In the rows, 100 means zero.
Where one turn sends some rows of the set: a few examples, then the rows asked
Z_209: [79 109 130 81 112 89 77 89 106 78 99 86 102 130 84 99 91 132 97 118 95 111 95 100 114 98 116 95 108 112 105 105]
Z_715: [123 111 105 99 111 102 104 103 87 77 116 91 89 113 91 91 106 113 114 107 104 81 94 109 109 109 93 112 80 104 113 118]
Z_748: [85 101 126 77 116 90 85 82 104 83 83 82 97 122 79 102 88 126 100 119 92 109 92 100 112 90 121 103 96 109 99 105]
Z_548: [115 107 113 105 118 105 113 92 123 94 84 112 99 120 105 85 119 111 113 125 104 83 93 79 112 91 88 95 104 111 120 96]
Z_811: [108 86 100 100 96 73 93 81 94 71 82 101 109 120 101 90 101 105 91 100 96 122 80 99 99 83 94 119 119 109 119 102]
Z_112: [116 102 116 107 124 110 107 87 116 90 79 111 92 119 102 82 117 110 118 127 102 80 91 83 112 87 90 98 104 110 122 103]
Z_735: [107 123 102 80 119 101 98 104 106 98 106 108 116 114 101 118 97 97 107 103 89 100 101 81 94 84 100 94 115 118 109 102]
Z_442: [116 118 98 78 114 106 96 107 102 100 112 101 116 114 96 117 96 95 110 100 87 96 100 81 95 89 97 96 107 112 110 101]
Z_315: [107 93 109 110 97 69 87 78 104 74 96 101 102 113 106 85 97 105 91 106 93 126 85 91 103 93 96 121 122 114 108 94]
Z_678: [117 108 113 115 123 99 109 87 117 89 82 111 89 118 106 79 119 110 112 119 101 83 93 81 115 95 83 99 104 112 118 99]
Z_292: [124 108 106 92 116 100 99 100 78 72 116 96 94 114 94 97 106 110 112 105 105 79 94 111 106 104 101 114 85 106 112 121]
Z_422: [108 97 94 103 119 82 58 99 94 103 81 99 100 128 95 82 100 137 91 114 95 114 82 81 115 104 109 95 106 100 124 114]
Z_777: [116 113 103 83 119 101 93 107 98 102 103 107 112 115 97 123 100 91 111 106 88 99 98 73 94 87 98 97 111 116 106 104]
Z_89: [84 102 125 85 111 81 83 84 99 75 84 87 98 121 84 94 90 132 93 125 87 112 91 102 113 103 119 99 100 111 99 108]
Z_603: [109 94 96 100 96 68 82 84 96 77 86 97 101 111 99 88 96 108 88 103 87 128 81 101 105 88 100 120 121 116 116 102]
Z_742: [117 110 101 93 115 104 94 104 85 77 120 92 88 113 95 93 100 112 110 104 94 79 96 107 108 107 97 111 80 104 115 127]
Z_550: [111 96 94 108 116 90 54 110 99 92 92 94 95 121 96 79 95 133 97 110 95 109 83 76 117 106 108 108 104 99 130 113]
Z_454: [121 93 102 108 119 82 59 109 88 100 83 104 100 122 92 87 97 136 96 112 100 110 82 78 109 98 109 95 93 99 121 114]

Z_292 goes to Z_112
Z_550 goes to Z_315
Z_811 goes to Z_748
Now find these:
Z_603 goes to Z_89
Z_678 goes to Z_735
Z_715 goes to Z_548

Where one turn sends some rows of the set: a few examples, then the rows asked
Z_757: [105 87 121 102 116 85 100 86 110 105 107 92 99 97 116 96 99]
Z_28: [97 98 76 84 96 110 89 110 94 118 119 114 103 101 102 94 97]
Z_206: [103 105 114 104 112 93 115 103 94 109 95 98 124 111 124 112 95]
Z_761: [101 102 82 101 94 107 76 106 87 114 117 109 105 102 91 89 94]
Z_517: [94 92 73 98 100 105 89 116 89 112 109 111 95 100 99 90 99]
Z_8: [97 97 115 88 103 119 111 97 78 81 107 110 113 82 107 118 97]
Z_578: [92 116 90 100 90 102 102 73 89 115 116 89 107 105 111 94 108]
Z_795: [111 97 123 105 113 88 96 81 103 109 119 94 94 94 109 91 105]
Z_767: [106 100 105 96 95 120 97 100 87 84 105 102 101 127 95 95 85]
Z_547: [104 92 110 100 119 86 102 74 110 99 119 99 93 97 113 92 101]
Z_792: [112 102 113 103 115 99 113 107 99 111 91 106 120 110 124 109 98]
Z_688: [116 94 119 90 100 118 105 97 86 78 95 118 100 85 108 109 97]
Z_391: [102 97 101 100 102 118 97 104 84 86 100 107 110 129 96 95 86]
Z_360: [101 91 82 89 91 110 92 120 92 111 118 106 104 95 96 88 92]
Z_993: [97 92 115 96 99 113 103 103 77 88 95 101 109 81 110 124 92]
Z_945: [108 102 110 101 120 88 96 73 97 106 114 90 88 92 108 96 99]
Z_123: [99 92 102 92 100 117 108 99 76 72 97 110 103 92 104 112 98]
Z_634: [87 113 90 102 97 107 101 75 86 112 113 90 109 116 109 95 107]
Z_386: [96 103 84 84 80 118 89 103 94 112 118 109 96 91 105 92 104]
Z_67: [87 116 94 100 88 99 99 75 84 112 111 95 113 110 116 98 109]
Z_780: [87 107 78 80 99 108 90 104 94 119 117 103 106 95 102 93 104]
Z_664: [90 103 79 84 84 110 88 108 87 115 115 104 106 99 108 88 99]
Z_470: [112 102 107 116 112 91 94 70 100 109 108 94 98 92 115 103 104]
Z_972: [111 92 110 89 102 117 114 96 80 88 98 103 112 75 114 121 96]
Z_320: [111 98 118 103 111 94 114 104 95 109 90 104 122 102 125 110 96]
Z_389: [112 99 107 100 99 115 103 106 80 89 98 109 111 87 105 128 88]
Z_971: [87 93 81 90 97 110 87 116 100 111 119 110 109 97 107 86 99]
Z_282: [111 93 98 98 97 125 99 104 84 87 102 108 100 121 94 90 85]
Z_373: [110 94 106 104 110 85 97 72 100 102 115 91 94 89 111 83 106]
Z_437: [105 97 110 99 95 117 106 101 82 74 95 110 109 83 115 117 95]
Z_620: [110 99 114 92 100 120 112 99 78 72 99 106 103 91 108 112 94]
Z_173: [111 98 115 99 104 79 102 88 111 114 111 106 94 89 118 91 107]
Z_511: [114 92 115 104 114 85 105 83 104 112 111 98 95 101 120 89 105]

Z_173 goes to Z_386
Z_206 goes to Z_634
Z_511 goes to Z_664
Now find these:
Z_767 goes to Z_792
Z_28 goes to Z_437
Z_360 goes to Z_972
Z_282 goes to Z_320
Z_389 goes to Z_470
Z_945 goes to Z_517
Z_547 goes to Z_971
Z_757 goes to Z_780

Where one turn sends some rows of the set: a few examples, then the rows asked
Z_248: [73 96 103 103 92 107 87 93 110 94 88 81 110 87 103 116 104 123 103 77 90]
Z_11: [88 93 107 113 65 104 110 108 89 98 59 92 102 99 102 110 106 111 83 115 102]
Z_990: [80 93 121 115 74 111 81 114 93 93 87 109 105 93 93 134 104 117 84 97 91]
Z_130: [91 89 122 123 98 109 96 91 108 103 107 103 112 104 88 109 102 118 85 104 95]
Z_898: [106 97 105 108 80 102 93 119 90 119 65 86 113 104 88 116 94 129 110 110 99]
Z_337: [120 94 91 110 94 111 78 108 73 87 95 94 101 96 107 118 80 132 96 109 93]
Z_325: [128 83 92 108 86 102 82 109 90 104 82 83 106 90 121 110 79 119 88 114 89]
Z_947: [93 100 104 97 93 90 109 105 85 96 110 92 100 118 109 87 102 112 96 94 87]
Z_350: [94 122 95 105 73 99 102 110 100 106 76 85 113 84 129 106 98 107 87 105 87]
Z_813: [130 88 100 115 99 100 91 118 74 99 102 97 105 103 120 109 91 120 80 104 84]
Z_88: [130 88 100 119 100 102 96 116 75 97 102 97 102 102 117 108 89 119 82 106 87]
Z_786: [88 108 108 95 96 110 83 105 89 103 79 101 124 103 108 109 105 93 76 79 95]
Z_49: [75 91 97 106 93 108 95 96 107 101 86 85 118 90 110 114 107 117 104 72 90]
Z_713: [116 82 105 127 96 102 114 104 82 105 100 84 121 93 117 104 91 112 93 88 85]
Z_695: [112 78 119 110 78 100 101 110 97 102 94 97 117 94 95 95 92 129 92 125 86]
Z_392: [85 105 106 101 97 103 90 111 86 89 71 76 113 112 104 95 119 128 97 93 110]
Z_673: [116 93 99 107 85 108 85 121 92 88 62 70 101 89 117 108 101 127 94 107 104]
Z_296: [80 86 100 119 97 106 96 92 102 106 86 77 125 90 109 108 103 120 101 75 89]
Z_55: [89 73 124 121 85 96 112 101 100 101 101 99 109 107 95 104 104 119 85 102 101]
Z_766: [101 122 91 112 75 105 101 114 102 100 78 84 113 82 130 109 96 116 93 104 86]
Z_580: [121 93 98 110 92 111 76 111 74 90 96 95 102 94 105 119 76 130 97 110 92]
Z_228: [81 109 112 96 97 98 106 107 84 90 92 84 113 114 103 92 116 121 99 88 102]
Z_830: [80 108 109 98 98 95 98 107 90 88 83 77 114 114 107 99 119 123 102 89 105]
Z_658: [110 96 111 95 97 113 71 109 76 84 96 103 107 102 96 120 83 105 88 90 94]
Z_167: [85 105 115 112 73 117 72 118 94 107 76 100 105 99 95 125 112 112 90 110 85]
Z_519: [85 114 108 89 92 105 95 105 95 103 75 100 124 97 115 106 109 98 81 81 97]
Z_272: [110 109 103 120 104 111 91 115 96 101 88 111 107 108 87 133 100 113 85 98 107]
Z_486: [108 94 86 117 76 120 102 115 89 87 80 105 99 97 96 112 99 110 88 125 96]
Z_290: [101 99 103 96 89 91 109 103 83 99 107 93 106 117 111 87 91 108 99 95 79]
Z_473: [97 103 102 94 97 107 75 107 109 78 99 98 90 92 106 112 98 133 93 88 87]
Z_244: [94 91 104 118 81 107 116 96 89 106 63 90 98 106 97 96 114 118 86 113 87]
Z_375: [113 79 111 117 101 87 106 99 99 114 76 92 104 106 93 119 100 117 83 91 77]
Z_31: [105 88 113 122 85 98 85 111 91 84 95 100 101 97 98 130 103 114 79 111 65]
Z_283: [86 103 101 96 93 110 77 104 110 85 99 98 94 84 105 114 97 135 96 86 89]
Z_262: [128 83 95 111 85 101 84 112 88 102 79 83 101 90 120 112 81 119 87 114 86]
Z_590: [86 113 103 97 85 107 99 110 101 107 74 93 119 92 119 106 111 94 80 85 94]

Z_228 goes to Z_248
Z_947 goes to Z_283
Now find these:
Z_673 goes to Z_713
Z_88 goes to Z_580
Z_31 goes to Z_486
Z_49 goes to Z_519
Z_337 goes to Z_325
Z_392 goes to Z_296
Z_473 goes to Z_766
Z_55 goes to Z_990
Z_244 goes to Z_130
Z_898 goes to Z_375

Where one turn sends some rows of the set: a few examples, then the rows asked
Z_308: [103 98 93 119 100 106 77 90 89 102 97 123 103]
Z_299: [83 102 111 96 109 108 119 90 87 109 99 111 95]
Z_747: [108 97 112 119 100 87 87 94 76 102 85 96 94]
Z_894: [98 94 104 92 101 81 108 123 106 107 99 91 82]
Z_151: [104 100 111 103 90 98 86 127 106 91 113 89 91]
Z_87: [100 92 103 94 99 80 108 121 107 108 103 92 81]
Z_528: [82 101 110 100 108 108 119 87 89 109 103 111 93]
Z_435: [106 96 107 106 89 98 84 126 106 87 113 91 94]
Z_826: [99 100 94 81 93 112 110 91 104 105 118 104 104]
Z_62: [99 104 96 80 94 111 110 88 101 110 115 103 103]
Z_900: [103 101 97 120 102 103 75 92 89 105 95 122 99]
Z_414: [105 98 112 117 101 86 87 97 75 104 83 96 97]
Z_728: [104 97 109 106 87 97 87 123 107 89 112 86 90]
Z_572: [102 101 95 81 93 112 112 86 102 106 115 106 99]
Z_653: [102 96 97 122 98 103 77 91 88 105 97 123 98]

Z_653 goes to Z_728
Z_900 goes to Z_151
Now find these:
Z_747 goes to Z_87
Z_308 goes to Z_435
Z_894 goes to Z_299

Where one turn sends some rows of the set: a few examples, then the rows asked
Z_904: [96 124 86 76 108 90 125 92 110 103 107 125 108 119 106 105 103 90 102 91 97 72 88 66 106]
Z_540: [80 105 104 66 122 92 132 90 110 101 110 127 98 112 95 97 96 84 136 105 99 80 106 90 87]
Z_534: [113 90 98 104 101 90 126 90 111 112 108 134 86 117 98 91 96 71 130 138 114 79 102 69 96]
Z_476: [101 98 98 116 107 90 96 76 119 121 101 126 102 114 115 87 101 97 118 106 120 107 88 90 80]
Z_632: [108 111 100 131 115 100 105 93 95 113 113 122 111 113 96 103 106 70 122 97 109 105 78 79 106]
Z_604: [88 133 106 100 119 82 105 95 113 107 110 107 114 107 110 85 90 92 138 118 98 108 86 95 102]
Z_569: [105 134 92 84 110 79 101 89 103 122 106 124 97 142 113 96 82 73 129 91 111 85 84 81 96]
Z_948: [102 115 104 66 103 97 118 90 120 111 130 150 103 121 103 101 76 87 133 107 94 90 83 76 82]
Z_639: [118 108 89 109 130 98 104 88 107 117 115 119 116 119 90 107 93 76 125 107 135 104 95 81 102]
Z_976: [93 105 105 83 97 108 109 85 110 136 125 143 106 93 90 108 97 89 124 123 96 91 87 83 92]
Z_975: [98 130 91 75 102 74 113 80 114 118 113 130 100 119 102 92 94 103 111 108 95 72 92 77 113]
Z_527: [97 103 112 80 120 99 117 101 111 114 115 120 103 121 118 113 94 94 132 99 106 82 120 85 81]
Z_753: [103 106 110 88 109 95 140 91 104 124 98 124 104 95 84 111 104 84 131 104 103 88 80 81 84]
Z_608: [91 133 83 114 124 101 113 102 115 100 119 126 101 125 103 107 98 86 128 111 91 107 76 79 90]
Z_839: [100 114 96 120 105 82 95 93 109 134 100 112 99 108 111 92 96 78 123 129 111 101 86 88 94]
Z_837: [109 118 105 107 94 109 112 91 107 103 96 110 87 101 104 76 111 84 137 118 117 88 94 71 102]
Z_625: [113 86 115 101 87 103 117 83 100 101 108 133 112 112 110 93 86 73 129 109 104 91 104 69 104]
Z_543: [113 114 121 88 128 98 119 88 128 112 127 149 91 121 97 92 81 89 114 108 106 86 93 87 88]
Z_992: [117 124 94 108 91 125 101 88 109 108 105 125 91 108 98 92 89 78 130 119 109 95 94 65 109]
Z_868: [78 120 93 88 120 92 95 85 104 107 114 128 95 130 111 80 107 70 109 93 109 81 90 89 100]

Z_753 goes to Z_604
Z_527 goes to Z_476
Z_540 goes to Z_839
Now find these:
Z_837 goes to Z_975
Z_534 goes to Z_569

